<53>: [.14, .05, -.19, .10, .30, .10, .58, -.04, .10, -.09, .06, -.31, -.02, .02, .28, .23, .23, -.43, .02, -.43, .10, .07, -.07, .10, -.04, .46, -.12]
<101>: [-.04, .30, .33, -.09, -.44, .02, -.17, .20, -.32, .68, .22, .32, -.11, -.23, -.37, -.13, .33, .40, .37, .06, -.32, -.21, .35, -.04, .29, -.60, .18]
<18>: [-.04, -.31, .38, -.23, .09, .13, -.64, -.11, .03, -.10, -.41, .41, -.27, .05, -.06, -.27, -.47, .58, -.37, .52, .02, .03, -.31, -.20, -.14, -.25, -.09]
<23>: [-.02, -.24, -.42, .11, .27, -.14, .13, -.16, .28, -.69, -.11, -.36, .28, .22, .27, .14, -.31, -.46, -.29, -.02, .30, .19, -.24, .08, -.26, .51, -.09]
<115>: [-.04, .34, -.41, .34, -.15, -.20, .49, .16, -.01, .14, .42, -.35, .26, -.04, -.02, .20, .38, -.48, .47, -.45, -.04, -.06, .42, .16, .19, .16, .13]
<25>: [.19, .08, .62, -.17, .21, .45, .07, .04, -.16, .66, -.18, .40, -.66, -.19, .02, -.10, .27, .53, .05, -.11, -.20, -.10, -.07, -.15, .15, -.19, -.17]
<119>: [.21, .08, -.18, .15, .46, .20, .78, -.05, .13, -.02, .04, -.36, -.14, .01, .39, .28, .34, -.49, .05, -.60, .11, .08, -.08, .11, -.02, .60, -.20]
<52>: [-.14, -.30, -.11, .49, .52, -.02, -.45, -.05, .46, -.32, -.47, .14, -.39, .26, .21, -.24, -.73, .32, -.11, .23, .23, .12, -.09, -.27, -.13, .30, -.23]
<148>: [.00, -.30, .44, -.36, .04, .16, -.58, -.13, -.04, -.07, -.38, .40, -.23, .01, -.07, -.23, -.38, .55, -.42, .51, -.01, .03, -.36, -.17, -.15, -.29, -.08]
<73>: [.03, .05, .17, .55, .57, .27, .05, .10, .27, .44, -.28, .24, -.79, .03, .21, -.16, -.11, .42, .31, -.25, -.01, -.03, .16, -.27, .17, .23, -.28]
<110>: [.05, .09, .20, .60, .62, .31, .10, .13, .27, .53, -.28, .26, -.88, .02, .22, -.17, -.07, .45, .37, -.31, -.02, -.04, .44, -.29, .06, .24, -.30]
gone <115>: [-.45, -.02, -.04, .16, .16, .34, .34, -.04, .13, .47, .19, .14, .42, .49, -.48, -.01, -.04, .38, .42, -.41, -.06, .16, -.15, -.20, .26, .20] | [-.35]
gone <110>: [.06, .37, -.29, -.88, -.28, .60, .09, -.31, -.07, -.30, -.04, .53, -.17, .02, .26, .31, .44, .10, .22, .62, .24, -.02, .20, .27, .45, .13] | [.05]
gone <148>: [-.17, .55, .00, -.36, -.01, -.07, -.29, -.42, .40, -.07, .04, .44, -.30, -.15, -.58, .01, -.13, -.38, .51, -.23, .03, -.23, -.38, .16, -.08, -.36] | [-.04]
gone <110>: [.06, .13, .37, .24, .60, .02, .53, .31, .26, -.28, .20, -.31, -.88, -.02, -.29, -.30, .44, -.07, .27, -.17, -.04, .10, .05, .09, .62, .22] | [.45]

<130>: [.52, .39, -.34, .11, .27, .64, .19, .06]
<19>: [-.34, .46, -.03, .49, -.40, -.85, -.21, .41]
<93>: [.09, .47, -.76, .36, .20, .35, -.46, -.22]
<14>: [-.53, -.37, .22, .04, -.45, -.71, -.53, -.09]
<80>: [.03, -.74, .80, -.90, -.79, -.45, .76, -.45]
<189>: [.67, .29, .45, .34, -.22, .17, .40, .75]
<160>: [.39, -.34, .86, -.37, -.33, -.12, .98, .16]
<62>: [.21, -.24, -.23, -.28, -.37, -.14, .83, -.13]
<182>: [.95, .48, .27, .84, -.48, .38, .57, .67]
<15>: [.36, .53, -.99, .51, .44, .84, -.98, -.16]
gone <15>: [.51, .36, .53, -.98, .44, -.16, .84] | [-.99]
gone <189>: [.45, .34, .17, .40, .75, .67, -.22] | [.29]
gone <62>: [-.28, .83, -.13, .21, -.37, -.14, -.23] | [-.24]
gone <160>: [.39, .16, -.12, -.37, .86, -.33, .98] | [-.34]
gone <62>: [-.37, .83, -.28, -.23, -.13, -.24, .21] | [-.14]

